One vector is turned by the same rotation once a step. Each row is the vector after some number of steps, and that number follows the row.
The counts run from 0 to 408.
[153  94 114 171 124 108 124  83  94 110  80  87 119 196 165 141 132  84
  93 110 102 118 106 146 112 141 105 154 137 128 124 111 111 181 169 118
 160 147 143 118 115 115 111 108 134  90 113 166 132  98 146 134 123 173
 116 123 125]	365
[129  98 129 108 132 139 120 104  91  99 141 117  90 188 175 137 164 115
  80 125 129 104 128 164 116 147 104 105 141 115 140 115 119 154 143  71
 164 159 139 132 110 127 164 106 125  79  92 146 140 125 114  98 137 195
  88 136 120]	408
[157  86 118 144 124  78 103  81  86 108 118 156 106 184 165 149 123  94
 117 130  88 124 134 144 108 149 108 145 151 116 111  90 102 166 160 127
 192 155 109 127 114 136 159 107 151 112 134 157 159 108 110 125 134 141
 126 119 140]	130
[146  93 103 161 142 116 129  90 116 108  98  81 111 187 182 139 144 126
  58  99 111 109 103 139 137 150  91 112 138 110 126 100 122 151 144 103
 156 147 163 123 107 102 118 113 137  95 108 145 160 121 122 144 124 179
  93 134 119]	26
[120  94 123 136 125 112 114 115 103 118  85  70 136 206 153 139 138 133
  91 122 109 127 125 130 118 141 103 138 202 146 142 129  93 151 134 113
 157 159 127 117 127 124 107 129 164 103  98 132 133  98 128 117 106 147
  80 174 121]	267
[129 105  90 177 175 120 114  99 119 105  84  80 134 177 163 167 119 114
  76 117 122 118  88 147 127 142 100 133 174 125 129 112 110 148 155 123
 165 155 147  99 110 122 124 127 130  98 132 147 172 104 104 154 119 142
  93 159 120]	282
[113  92  80 151 164 115 112 117 102  93 101 104 127 204 158 144 115 137
  76 114  94 117 113 146 153 141  81 135 162 153 112 120 107 141 150 114
 181 175 161 134 117 126  99 140 128 121 138 125 164 120 117 137 145 130
  93 146 122]	271
[153  90  69 155 179 118  98  70 107 103  95  95 125 173 150 153 123  86
  74 138 127 113 115 155 113 126 104 122 176 145 130 122 112 152 146 126
 170 142 129 124 118 160 144 106 107  92 142 159 160 108 118 122 144 132
 134 138 133]	216
[133 100 133  89 127 100 109  91  89 114 129 149 105 185 162 131 150 117
 107 144 113 121 159 144 120 153 117 118 196 133 139 108 105 156 127  97
 193 157  82 130 125 143 168 101 164 111 107 143 150 118  95  94 131 124
 112 148 131]	154
[134 119 153 109 133 137 101  89 105  98 123 122 112 176 165 138 171 124
 109 121 111 120 120 161 119 163 130  98 196 121 149 108  93 164 128  84
 160 149 109 118 122 143 163 120 150  83  87 156 130 111  99 100 119 158
 100 147  98]	77
[115 108 113 141 153 113 113 121 107  91 116 119 112 192 183 142 131 151
  94 101  87 123 101 150 150 161  94 122 156 119 116  90 108 153 159  90
 176 172 154 121 115 109 118 145 157 121 118 127 161 119  94 140 127 139
  72 133 102]	23
[135 123 118 139 163 121  91  85 104  96 118 156 110 162 171 161 136 111
 115 122  89 118 110 171 138 151 119 130 162 128 117  85  94 177 166  90
 192 162 117 115 126 139 157 123 136 108 120 162 149 108  91 125 136 112
 107 110  96]	56
[149  67  82 145 129  72 115 101  90 114 105 108 112 204 158 141 107 111
  83 130  91 123 145 130 119 131  83 140 149 137 115 109 102 149 152 133
 186 157 131 141 114 132 121 114 154 126 138 138 168 120 125 121 136 144
 105 141 159]	196
[127  73 140 120 103  89 124 110  85 103 139 131  96 207 171 122 146 128
 101 120  95 122 144 133 124 155 102 115 150 113 125 101 105 150 138 100
 178 163 129 139 113 121 141 120 164 105 100 136 149 121 111 104 126 190
  85 139 134]	96
[111 102 132 107 137 144 132 119  81 101 148 116  92 195 176 139 147 118
  76 127 130  99 123 154 119 145 104 113 141 123 139 116 123 158 144  79
 170 169 149 132 109 115 146 117 128  86  92 132 144 124 118 108 132 193
  76 142 125]	4
[105  93 107 125 156 142 113 133  96  98 136 103 117 208 159 151 127 135
  84 128 118 119 116 147 121 139  94 121 170 140 132 122 100 136 131 106
 171 172 162 123 106 139 127 139 129  91 123 123 155 118 106 114 127 178
  60 170 129]	260
[113  89 154 125 129 145 142  86  84  96 113 107 110 212 170 126 151  98
 101 118 124  94 116 147 123 152 116 132 177 130 132 138 121 166 123 106
 157 162 133 121 105 121 121 111 142  82  84 148 127 101 135 127 124 185
 118 147 111]	332
[110 100 128 139 138 122 122 102  90  90  95 114 126 211 177 121 133 132
  99  98  78 115 119 147 158 155 104 136 180 141 121 115 101 166 142 107
 172 173 138 130 125 111  87 137 160 128 100 137 127 108 120 138 134 134
 107 135  91]	346
[103  96 120 161 145  99 109 115  97  98  99 128 129 197 161 159 102 123
 113 116  87 125 111 134 135 153 101 162 187 133 115 104  95 158 153 132
 185 176 123 107 113 117 108 145 167 119 125 137 165  97  99 149 122 123
  88 153 123]	279
[161  92  95 149 125  94  98  99  95 111 114 127  97 183 151 161 126  81
 100 136 106 134 125 154  92 126 102 136 131 121 128  97  93 163 165 115
 182 143 133 127 122 149 162 107 128  88 140 168 160 113 128 109 134 165
  98 113 146]	128
[145  83  84 131 127  99 104 119 101 110 125 102 101 202 171 138 140 142
  64 113  90 124 129 141 136 137  82 106 128 132 125  98  98 148 153  92
 172 150 160 151 128 135 133 122 138 122 124 138 153 133 114 104 138 163
  70 129 131]	104
[171  90 106 138 141  95 115  46 107 111  90 117 115 183 155 131 149  81
  85 133 117 106 141 150 117 139 111 121 178 130 130 117 113 167 142 115
 170 134  97 137 123 143 151  80 139 109 119 169 144 114 124 109 137 135
 157 126 132]	141
[128  63 102 132 142  96 129  79 103  99 124 115 106 208 165 113 147 129
  67 121 119  97 145 130 143 152  91  87 171 123 120 127 121 126 115 119
 174 155 122 145 109 120 134 102 153 121 117 128 170 134  99 120 141 170
 120 154 145]	173
[140  78 118 122 107  99 115  93  99 114 103  82 122 212 146 126 162 128
  88 123 109 124 153 126 115 149 106 109 199 141 142 126  94 146 120 115
 159 146 120 141 122 143 127 115 169 100  95 139 129 110 124 101 116 164
  98 170 131]	176
[140 133 145 116 141 131 101  85 103 113 108 120 116 160 169 160 156 104
 104 130 122 118 108 167 109 150 133 130 185 124 155 104 101 178 152  83
 172 145  96 107 126 134 164 106 145  80  93 162 129  97 104 111 115 131
  97 141 101]	391
[158 110 117 120 134 113  85  88  98 107 103 131 115 179 149 149 151  97
 113 143  99 136 141 160 101 134 125 129 198 148 138 108  80 171 149 103
 182 147 101 127 135 169 164 113 140  93 111 160 127 100 115  91 127 120
 111 139 115]	144
[136  82 114 112 111 102 105 115  97 114 111  94 123 213 148 127 150 142
  92 128  95 132 149 124 117 147 105 115 199 147 140 122  78 145 124 111
 166 153 121 136 124 150 129 123 166 109  99 136 131 115 120  91 109 149
  86 167 126]	177
[139  95 123 106 138 124 118  87  79  98 141 154  85 188 175 127 144  98
  95 129 106 101 139 169 129 143 108 117 142 128 124 106 116 170 146  86
 192 160 123 151 124 139 162  94 128 112 110 155 137 127 119  96 156 157
 130 104 126]	72
[117 107 100 173 175 115 111 100 115 101  82  97 132 184 166 159 116 126
  86 117 108 115  95 141 135 151 100 135 183 129 120 113 106 145 153 127
 168 166 143  98 110 118 113 131 142 107 127 144 167  98  93 163 120 130
  97 153 113]	281
[127  93  94 107 170 118 115 107  86 117 132 131  97 178 159 152 119 101
  73 155 142 106 127 159 104 128  97 129 169 139 145 116 124 146 143  97
 200 164 112 131 114 137 172  97 119 101 131 142 172 125 100 103 142 128
 103 154 154]	228
[146  95 110 153 126  99 112 106  88  98 120 123  92 188 175 157 121  98
  95 120  94 124 111 150 113 138  97 150 113 113 123  91 106 170 175 103
 177 158 147 121 114 117 138 121 134  95 128 156 159 114 125 131 138 170
  86 113 139]	38
